One turning vector, and how many steps it has turned
The counts run from 0 to 1161.
[148 115 132 129 147 139 106 159 155  88 128 124 143 146 213 159 139 107
 124  63 122 104 123 146 138  91 104 123 108 108 118 142 126 110] : 142
[110  93 111 135 118 145  56 126 135 111 120 140 163 147 179 149 150 100
 127 107 107 114 131  95 138 110 147 116 111  82 140  95 161  96] : 204
[144 101 103  64 132 109  97 116 140  77 136 104 127 106 150 113 164  85
 101  63 126 114 100 128 138 100 112 136 116 118  98 127 102 121] : 956
[118 123 136 119 178 149 106 151 144 109 123 140 145 143 212 134 161 128
 160 109 136 100 128 186 141  96 104 117 141  99 109 132 120  92] : 407
[130  96 123 134 129 149  89 144 120 116 110 107 154 142 165 170 168  92
 161 120  78 128 142 136 167 124 112  81 124  91 140 126 128  87] : 209
[ 98 115 114  77 169 133  90 151 159 137 120 150 110 117 186 100 159 119
 142 112 131 109 121 186 125  88 132 119  87 103 142 131 117 109] : 78
[108  94 125 119 120 129  83 120 141 117 111 146  67  86 120 115 179  87
 127 105 120 158 149 109 131  88 122 111  84  96 153 107 116 134] : 715
[128  98 125 136 109 153  52 111 150  85 116 136 156 107 151 168 145 105
 117  92 100 157 132  89 148 114 142 128 110  95 127 121 122  95] : 1091
[129  84 141 118 112  83 111 153 142 103 134 120  96 110 156 130 171  85
 124  90 107 115 131 152 124  71  97 106  80  98 147 148 129 127] : 247
[127 103 164 128 142 131 118 133 147 107 104 137  64  78 150 121 182 140
 146  93 130 149 133 154 150  83  89 114 126 101 119 147  97 106] : 153
[125 117 135 124  97 135  91 107 163  81 130 129 146 115 195 163 132 117
 108  79 113 115 113  97 148  90 119 146 131  87  95 128 143 102] : 760
[132  95 107  79 161 116  58 107 139  76 144 133 152 115 139 132 152  83
 123  83 132 144 129 160 121 109 155 148 113 115 148 131  98 117] : 366
[130 118 127 133 102 137  87 118 154  80 128 120 154 115 199 160 130 110
 115  75 115 109 114 100 153  95 113 138 133  88  90 125 143  99] : 761
[115 108 144 109 115  92  87 131 130 116 121 101 136  85 177 148 151 114
 146 122  89 111 118 181 142  78 109 121 117  90 123 163 126  96] : 1131
[102 111 105 120 147 173  69  98 150  98 117 163 124 131 154 118 168 100
 123  95 145 142 136  78 144 117 142 129 129  97 118  71 126 114] : 822
[153 114 120 108 162 126 125 153 126 109 113  98  69 101 169 110 161  87
 141  74 136 120 133 160 121  80  80 116 122 103 129 111 117 130] : 777
[ 86 143  96 106 147 172  98  89 159 107 126 162 113 113 152 119 164  70
 145 128 138 138 156 116 159 114 123 117 129 103 108  85 105 133] : 1082
[126 112 128  68 169 132  94  98 135 100 118 104 138 134 186 169 162 121
 139 101 110 118 111 167 151 103 125 147 163  97 118 149 121 101] : 664
[120 138 105  98 131 123 139 120 144  90 144 119  95 104 161 113 157  56
 152  88 134 105 143 162 162  98  90 103 118 117 106 129  95 143] : 253
[103  87 123 101  90 124  64 123 164  96 144 155 153 109 156  99 153 130
 136  94 114 101 112 132 158 118 151 117 101  95 122 129 127  79] : 1058
[135  86 141  93 125 103  93  96 153  66 150 126 155 101 138 152 167  93
 126 121 118 134 138 142 125 101 111 142 172  78 116 121 115  97] : 394
[ 95 129 112  87 109 131 117 104 156 122 106 124  60  88 167 109 157 100
 117  91 122 116 121 102 152  78 108 127 109  94 107 108 132 136] : 1048
[111 136  92  92 155 164 109 111 161 112 113 136  67 120 158 138 154  68
 129  89 130 149 151 120 145 100 122 124  94 111 140 106 108 155] : 1078
[149  82 122 112 110 141 119 138 158  74 137 131 119 124 153 102 172 104
 120  68 132 104 119  97 149 119  94 110 136  98  94  92 118  95] : 324
[121 138 122 120 161 143 117 104 134 102 107 116  91  96 154 155 170  69
 130 120 125 155 154 118 132  79  80 126 152  90 105  95 117 140] : 749
[135  92 149 133 103 150 112 119 172  86 133 142 106  99 143 165 159 112
 156 114  99 155 166 125 160 118 105 112 151  69 145 122 113  91] : 650
[116  96 128 100 113 121 135 144 175 112 130 126  97 155 184 166 166  87
 112  98  95 109 140 114 138  86  94 111  99  86 136 126 147 125] : 579
[125 126 110 142 175 181 103 148 147 112 102 141 111 152 190 166 155  81
 138  84 126 147 154 122 149 104 116 106  91 111 143 108 119 130] : 114
[122 110 140 163 108 142 102 104 132  91 111 124  99  97 142 165 169  82
 145 109 107 151 160  87 159  99  95 107 143  80 123  98 129 120] : 387
[101 126 150 135 106 138  84 116 152  95 121 141 166 101 185 158 157 132
 133 118 105 120 111 132 169  97 117 120 128  97  80 154 119  81] : 498
[ 97 149 116 126 177 169  89 120 138 123 110 140 127 132 195 169 149  87
 165 119 114 138 156 165 160 101 129 115 107 107 139 137 111 130] : 375
[143  62 133  93 114  97  80 123 125  82 135 117 124 109 145  98 174 125
 118  64 127 104 101 128 138 103 125 131 132 100 119 122 127  94] : 66
[108 131  83  81 115 153  74  92 163  99 127 127 129 101 157 139 137  69
 110 105 110 140 133  94 136 108 137 142 116  92 119  92 122 125] : 460
[103 106 109 106 157 148  96 120 122 128 112 142  83  93 122  94 191  81
 164 131 132 146 155 148 142 110 115  92 120 100 146  92 102 119] : 450
[136  97 142 103 158 117 122 137 159  99 131 118 114 148 172 191 168  88
 121  95 100 142 148 163 127  86 103 122 111  98 154 155 120 127] : 1104
